Rows swapped in pairs by one turn or mirror: which row each one swaps with
rit: [  9 -28  -3   9   0  -7  -2  -3 -12  -4   5  -6 -19  -8   2   8  11  -5
  14  -4   6  -2   1   6   2]
nefe: [  3  -1  -3 -31   3  -3  -2  19  -1  -8  -4   5  -4   1  -1  -2  11  -1
  -3  -1 -10   1   1   4   3]
Nudim: [  2  -4  -2   7   9 -17   2  -4   1  -7  -4   3  -3  -7  -1  -2   9   9
   9   5  31  -3   3   2   5]
gesi: [  0  -5  -2 -36   5   2  -3  -4  -5  -1   8   3  -4  -5  -5  -1  -7  -3
 -11  -1   0  -1   6   2  -1]
Bokeg: [ -3  10 -16  -3  -1  -8   5   0  -6  -2  10 -19  13  -8  -1   3   7   3
 -10   8  -4   4  19  -2  -7]
lami: [-13  -2  -3   2   0 -13   7 -10  -1  -9 -16   9  -7 -14   7   5   8  -6
  -1 -14 -18   1  -6   4   6]
ribub: [  3   5   4   4  -6  -8   1   1  -5  16  12  18  -4  12  -1   3  14   4
  -3  -6   7 -10  -8  10   5]
Logu: [ 1 -5  1 38 -3  2 -2 -2 -5 -1 -8  1  0 -1  5 -3 -4 -7  3  0 -3  4 -3  4
 -3]
ravag: [  2  -7  -1 -14   6  15   3  14  -4   6   5   7  -3  -1  -7   3  17  -7
 -21  -2   5   0  -9  -4   0]
pev: [  1 -10   0  29  -5  -3  -2  10  -1  -4   2   1 -12 -12   1  -8   1   8
  -1  -1  11   5  -4  -2 -16]
Kup: [-9 16 13 -6  3 -1 -4  0 -8 -1  3 20 -5  5 16  9 12 -6 -5  8  1 -6  1  7
 -3]
togag: [ 11  -2   1 -17  -5   3  19 -11  -4   2   0   0   1  -8  10  -3   2  -6
 -24  -4  -7  -5  -4   1  -1]
Koba: [  1   1  -3 -11   9   5  -2   6   6   8  -4 -18   6  -7   5  15   2  10
   1   4  -2   1  20 -10  -4]
Pagu: [ 10 -14  10  -3   2   2 -11   4  -6  17   5 -11   5   8   5  -5  14   4
   5 -12   3   1   1  -4   7]
Fizu: [  0   0  -8 -24   3  -7 -13  -7   4  -4   9  10  -4  -6  -3  -5  -9  -1
 -18  13   5   3   3   3   1]
mel: [ -1  -6  -4  -2   9  11   0   8   0   0  20 -11  -2   0  -9  14   5  -6
  -8   8 -11  -8   7  17  -6]
paze: [ -3   0  -2 -16   4 -21  -6  -6  -7   0   6  -4  -6  -5  -2   2  11   3
 -16  -1  23   1   1   3   4]
tefe: [ -2  -5  -8  -3  18  -1  -9   4 -16  -3   0  -6  -4  -8  21  -2  -4   0
  13  -7  -8  -1  16  -7  -9]
sar: [  0  -2  -4   4  -1  -3   5  -1  -4  -3   8   4  -8  -5   6  -7 -10  -1
 -32   6 -16   0  -7   2  -8]
depuv: [  4  -3   1 -13   2  21  -6  -5  -5   2 -11  -8   5   0   1  -8  13  -1
  13  -2  16  -3   3   5  -2]
Kiz: [  1  13   6   3  -3  -7   9   2  -8  -9 -12   4  -5  -9  -4  12   7   4
 -15  11 -13   9  11  -5  -5]
gekoz: [ -6  14   0   4   4  -4   3   5   4  -3  -6 -13   0   4  -3  -5  20 -16
  -7  10 -13  -1  11  -1 -10]
Dip: [  4  -7   2   6  -4   0 -16  17  -2   0  -5  -1  -6  -3  -9  -4 -15  -7
  18   4   8   2  -8   1  -4]
fas: [  3 -22   9   0   1   0 -16   3  -3   0   0 -11 -12  -6   6   2  -1  -4
  19 -11   5  -3   2  -8   4]
lesul: [ -1 -16   5   5  -1 -16   5  -6   5  13   6   8 -20   5  -5 -11  11  -3
   9   0   7  -7   6   5   3]
duvus: [  3  -7   1 -19   7  -1   2  -4   0  -3   9   0  -4  -6   0  -7   9  -1
   8   0  30   0  -8   0  -9]
Sudun: [  2   7   0 -11  -2  -6   1  -5  -1  -3   7 -17  11  -8   1  -3   3   5
  -9  -2  -9  10  18  -6 -17]
ninu: [  1  -7  -3   8   6 -14   3 -10  -8  -6  -8   0   5  -8  -2  -2  -1   0
   0   0  32   3  -2   6 -10]
rufa: [  1  -3   1 -30  -2 -17   7 -10  -9   4  -5  -2   5  -1   6  -1   1   7
  -7 -10  -2   1  -2   8  -4]
Lep: [  7 -11   0   2   4 -12  -3  -3  -3   6  13 -13  -5   6   6   3  -1   5
  10  -3  10 -14  19   7  13]
guz: [-11   0   6 -11   0   6 -13  -5   9  -5 -21   4  -9 -12   5  -9   0   0
   2 -13  -6   2   3   9  -1]
Renu: [  0  -5  -2  20   2 -25  -4   5   0   2  11  -3  -1  -3   1  -3   0   6
   2  -3 -16   1   3   6 -21]
tor: [  1  -6   5  20  -5  22   8   8  -2   1  -4  -2   7  -4  -3   2  -4  -3
 -15  -3 -10  -2   3  -2  -6]
Liroz: [  6  -3  -9   0   9  13  -3   1  -6   4   0   0  -4 -12   6  12 -12  -9
  27   1  -3  -1  -1  -8  -4]
Kigu: [  1  -2  -1 -26   5  -8   0  -5  -2   3  11   4  10  -5   3 -10   9  12
 -20   3   5   3   6   3  -8]
Livit: [ -4   7 -15   7   1   3 -10  14   1   3   4  12   0  -5  -1   1   1  -3
  17  16   3  -9 -15  -4   5]
leda: [ -7  -8   1   2  -6  26  -5   6   1   0  -3  -1   2  -2  -5  -3  -1  -2
 -14  -8  -7   7  -7   2 -15]
reg: [-14  -4  -5  -8  -6  13  -4  18  -7  -6  -4  -8   7   0  -6  -5  19   1
  -2   0 -10   8  -8   3   2]
dedat: [ -2  -1  -6  -7  10  -6  -3 -10 -11 -12   2 -14   3  -1   8   9  -8   7
  10  -1   1   0  24   3  -9]
gapib: [ -4 -15  -5  -4  12   0 -12  -2 -10  11   5  -1  -8   1   7  18   7   8
  15  -7  10  -7  10  -2   3]
Bipi: [  1  15  -9   6 -11  -4   8   6  -7  -6   4   8   2  -8  -2 -13   7  -7
 -13  12 -15   5 -14   7  -2]
Feduk: [ -6  -9  -3   5   8  -7  -3  -9   2   7   5  -2  -3 -13  11   5  -6  13
  17  -1  14  -3  19   3   1]
Maguv: [  3   1   3 -24  -2  -1  15  11   0  -2  -3   2  -7  -4  -1  -5 -11   7
  15   0  -2   0   2   5   8]
buten: [  6   0  -1   7   0  23   8  13  -4   0  -1   2   7  -5   2  -5  -5   1
 -24   5  -3   2   2  -1   1]
seso: [ 15  -3  -8  14   5  -6   7  -4  -4  11   5   5  -5   2  20   9   2  -7
  14  -1   6 -15   8   1   3]
kavot: [  0  -8  -1  -1  -3  -9 -17  12   1  -6  17   6 -12  10   5  -7  11   9
   5  11  -6  -9   1 -12  -2]
Boge: [ -3  -5   4  23   0  -7  -1  -1  -2   4   1   0  -5  -6  -8   9  30 -11
   4  -5  -4  -2  -4   4  -3]
Big: [  9  -6  -4  12  -4  -9   1 -12   1 -12 -13  -6 -18  -3  -4  -5   4   0
   8   9  10   5 -14  -1 -12]
mov: [ -5   3 -14  24  15  -4  -5  -8  -7   2   0   9  -5  -5  20  -3   4  -6
   8  -1  -3  -7  -6  12   1]
Fid: [ -1  -3   2  31   2   6   5   0  -4   5  -4  -1  -3  -9   3  -1  13 -11
 -19  -3  -7   1   3   5   0]
Nimin: [ -5 -12  -3  -6  11  -7  -5 -12  -1   6  -3   4   1  -8   0  16  -4  -8
   8   4   5   3 -25   7  -5]
bil: [  7  12   1   1 -11   0   3   6  -4  -9  10  11   5 -14   9   9  -9 -13
  -3   9  -6   7 -10  -1 -16]
fulit: [ -6  -6  -5   7   9 -13   4  -9   8 -13  -5   1   4 -12  -6 -17   7   0
  -9   2  -6   2  -7  16  12]
tise: [  6  12 -16   7  -6  -1   2   4  -5   4   5  16   5  -8   3  -5   5 -10
  13   6   3   1 -23   0   2]
mam: [  4  -2   0  23   0  15  -4   0  -2  -9   0   4   8 -11   9  12  16  -6
  -9   2   8  -1  -4   6  10]
Govav: [ 13  -2  -2  -1  -1  -6   6  -7   5 -18  -1   6   0  -5 -14   0  -7 -12
  -1  13 -20   9  -4   3  -7]
von: [ 13  -7  -5  12  -4 -15   0  -8 -10  -4  15  -1  -1  -8   1 -14   8  -6
  -1 -18  -3  -4 -10  14  -6]
foru: [ -1  -3  -5  11   6 -21  13   4   2  -5  -9   3   8  -2   3   6  -7  -1
  -9  -1 -18  -3   5   3  13]
tole: [  7  -5  -2 -13   2  -6   2 -14  -1   8 -11  -2   1   0  -3  -9   5   7
   2   4 -28   0  10   4  -5]
kiv: [  2  -9  -7 -16   9  -7  -3  10  -6  -2   2   4 -19 -10   6  -9   4   1
 -21  -4  14   4  -3  -3   8]
rutas: [ -6  14 -11   1   7  -1  -2   5   3  -9  -7   2  16 -12   5 -18   7  -6
  -5  12 -13   8  -1  -2   0]
sogu: [ -1   8 -11  12  -2   5   2   4 -11  10   5   9   4 -12  17  -3  -1  -5
  17   0   9   2 -17  -5  -4]
ret: [  8   0   4   3  -8  14 -13 -20  -1  -7   8  -1 -15  -4  15   9  -7   4
  -4   5  -3   5   0   1   4]
pofu: [  8   3   2  16   0  -3  -7 -17  -8 -11  10   3  -5  -4   3  -8  14 -17
  10   0  13  13   1  -1  -2]
dodot: [-16  -9  -4   6   8   2 -12  -8 -11   2   4   0  -5  -6  12  13  10  10
  10  -7   4  -9  15   4 -11]
Lom: [ 10   8 -13  10  -1 -10  10  -4  -7  -9   4  15  -2  -8   6  -9  -5 -11
   4  15 -13   5 -14   0  -9]
nosad: [  3   0   4  -2  -6  11   4 -21  -1   0   1  -2   6  -1   1   1 -18   4
   5  -3 -19  -3   3   2   8]
lari: [ 20  -8  -1  13   2 -13 -12   2  -4 -10  16   7 -10   6  -3  -7   4  -9
  -7  -1 -12 -10   7   0  -2]
rizap: [ -1   0  -1 -16 -12  -1   3  15   2  12   1  -6  -7   4  -1   7  -3   5
   5  13   8   1   5 -16  -6]
fub: [  4  -4  -1 -23   6 -13   2   6  -6   0  -8   1   3  -4  -2   3   5 -20
 -10   4 -19   4   8   6   0]

lami pairs with lari
Lep pairs with rufa
nefe pairs with fas
mel pairs with Nimin
paze pairs with dedat
seso pairs with togag
rizap pairs with depuv
Fizu pairs with dodot
von pairs with foru
gekoz pairs with Big
ninu pairs with Bokeg

Rows swapped in pairs by one turn or mirror: which row each one swaps with
pibas: [ 12  17  -4  -6  -7  14   8  11  22 -12   1  23  28  15 -13  12   1   0
 -13  23 -15 -11]
vekof: [  6 -14   6  -4   6  17  13  12  -7   3   2  19  -1   2 -15  22 -10 -10
  -7  -7 -34  -1]
puna: [ 11  -1   3  -8  -3  29   7   2   5   2   0  19   3   6   0  12   3  -3
  21 -13 -15 -11]
Tete: [ 10  -1   1   3  -2   0   4  16  -5  -5  -5  33   0   6 -14  14 -14   5
 -18  -1 -31 -13]
nufar: [  1  23   7  -4  -7  17  27   4  12   0 -10  17   6   5  -4   2  -4 -11
 -17  14 -23  -2]
Fozi: [ 16  -1  -6  -7  -4  16 -21   7  -1   7  -3  24  -2  -1  -9  11   4  -3
  15  14 -21 -10]
gedis: [ -1  -4  -9  -8   0   0  -3  -1   0  10  -9  26  22  17  -1  20  -8  -1
 -13   8 -35   3]
rotap: [-10 -10   7  -1 -16   0  19  11   9 -11  -7  23  14   8  -5  13  10  -3
  -3  -4 -12 -18]
zuge: [ 13  -6  11  -1 -10  19  19  20  -9   0  -4  24  -3  -7 -21   8  -1  -4
  -4   6 -15 -10]
vini: [ 15   1   5   9  -2  25  12   3  -1 -10  -1  29   3  -2 -30   7  -5 -10
  -8   5 -21  -5]
dal: [-15   3   3  -2 -10   7 -14   4   8   1  -8  20  23   3  -4   5   8  -1
 -11  -4 -21 -17]
Lam: [ 11  10 -12  -8  -7  20  14   2   6  18   6  15   6  12  -9  12 -14   2
 -27  11 -21 -13]
pep: [ 14   1  -2 -14 -11  21   3   6   5  11  -6  19  -4  13  -1  11   3  -4
  -4 -22 -18 -16]
ruz: [  1  -2  -2 -11 -10  19   6  10  17  -1  -2   7  18   7  -1  -3  13  -6
   5   5  -4 -21]
Git: [  3  21  13  -5   3  13  11   0   2  14  -1  19   8  18  -9   9  -9  -9
  18   6 -23  -2]
rak: [ 11  21  14  -8   3  12   6  10   9  -6   1  22  32   7  -6  12  11   2
   2  -3 -19  -5]
sulon: [ 15   8   7  -6 -15  18   9   8   9   0   0  14  -4  10 -20  19  -1  11
  -1  20 -13 -28]
rane: [ -6   8   7  -4  -3  19   6  22  -8   5 -10  36  -5   7  -7  23  -2 -19
  -4  13  -9 -19]
Lopig: [ -3  -5 -12  -3  -2   6   6   8  12   3  -5  15 -22  13  -9  10  -9  -4
   5   6 -19 -12]
Gukul: [  2 -18   6  -5   0  17 -22   9   4  -4  -7  27  12   9  -7  10  -3  -7
   7  20 -16 -10]
Zonud: [ -3  19  -3  -6  -1  23  16   8   5   1   1  22  11  10  -5  13  -4  -1
 -13  37 -20 -16]
gepem: [  0   4   5   0 -13   9  22  -7  16  -4   0   8  18  11 -13   2   6 -10
   3  -1 -26 -15]
Vose: [  7   3   1  -7  -2  18  12  14 -11   5   2  34   5  -1 -11  33 -19 -10
  -8   8 -18  -8]
vefa: [  2  -1  11 -22 -13  19   5  13  16   1  -1   6   9  19 -16   4  -4   6
  -3  19 -11 -17]
Vuf: [  1 -21 -10  -5 -12  14   6  13  -1   8  -2  29   9   4  -4  16   9 -25
 -12   4 -27 -12]
saboz: [  9  21 -16  -8   2  29   2  10  12  -5  11  24  12  16  -8  12   3  -1
  -2 -12 -22 -12]
Zipu: [  6  12  -7   9  -9  10 -16  -5  -3 -10  -4  32  14   9   4   5   7  -5
 -10   1 -20  -8]
Nuv: [  5  -2  -3 -16 -13  18   6  12  19 -17   3  13  17   5 -21  -2   6  -1
  -9   5 -15  -2]
tov: [ -3  11   5  -8  -7  25  11  12   2 -14   3  12   6  10 -10  11  13 -10
  -4 -17 -19 -12]
Ton: [ 13   2 -14 -11   3  24   3  13   1  22   9  24 -14   9  -7  11  -3  -7
  -3   9 -17 -11]
moru: [  1 -11 -10 -11   2  16  14  11   9  11   7  18  22  -1 -14  10   2 -14
   7   5 -25   3]
suku: [  1   8   1  -8   6  11 -18  -1   5  13   6  15   7  16  13  17  -1  -3
 -11   6 -26  -7]
bomop: [  9   5  -1  -6   1   4  -2   7  -4   9  -5  34  -1  12   0  31 -19  -7
 -18  15 -23  -9]
tok: [  3   8  10  -7  -9  17  -3  15  13  15   5   7   9  21  -3   8  16   4
   3  16 -12 -20]
mame: [  2  10   2  -5   0   4 -13   5  -5  14  -9  26  11  15  16   8   6   2
   0  17 -28  -9]
kita: [  9  16  10  14  -5   8   4  -1  -2  -9   0  28  -7  14 -12   3   6   4
   2   9 -14 -16]
kel: [ 11   1 -16  -2   3  13   4  13  -9   2 -14  28  12   1  14  13   4 -14
   4  13 -15 -15]
Paro: [  6   0   4   3   4  20   0   5  -1  13  -9  34  14  12  14  20  10 -17
 -11   1 -23  -1]
Vapeg: [  3  29   8  -7  -8  13   3   9  -4   0  -2  16  15   6  -3   9  -1  -2
  10 -12 -14 -11]
zese: [  5  39   1  -6  -1  14  -5   6   7   0   1  17  15  13  -8   7   2  -8
  -6   8 -12  -9]
sab: [ 20  14   1  -5  -6  10  31   5  -2   5  -3  16  18  16  -4   7   1   1
  -1  19 -19 -13]
Laf: [-12  19 -11  -7  -7  17   7   6   9  -8  -8  15  24  14 -10  13   6  -2
 -24  13 -14 -14]
lela: [  5  -2  -2 -19   3  10  10  17   6   0 -11  33   7  -9   0  27 -14  -8
 -15   7 -22 -11]
Guze: [ -5  -5  -2 -18 -13  19   9  -3  10   5   7  26  18  10 -17  20  -9  -1
 -18  18 -29   0]
siruf: [  1  -9  -2  -4  -5   9  -5   6   8  -5  -2  25  -5   0  -6  12  -8  -8
   5  35 -24  -5]
riroz: [ 13 -28   4  -7  -8   7   9   5   4   1  -2  26  13   6  -9  11  -4  -8
   0  22 -20  -2]
mekat: [ 14  -5 -10 -10  -1  -4 -12  14  12   8 -13  29  17  11   6  14  -6  -3
  -9   8 -24 -10]
Gova: [  8 -29   2  -6   0  10  -6   8  14   2  -4  21  15   8  -5  17  -3   1
  -9  -5 -19 -11]
moni: [  6   2   3   8  -3  18   1  15   0   3   8  23   2  25 -21  11  19  -3
   3  11 -15  -5]
bunob: [ -3  18   7  -4  -6  14   2   7   2 -10   7  19   6   9 -11  10  -1  -2
 -28  27 -21  -8]

Gukul pairs with vefa
puna pairs with zuge
siruf pairs with tok
kel pairs with sab
Vuf pairs with gepem
rane pairs with Git
Ton pairs with kita

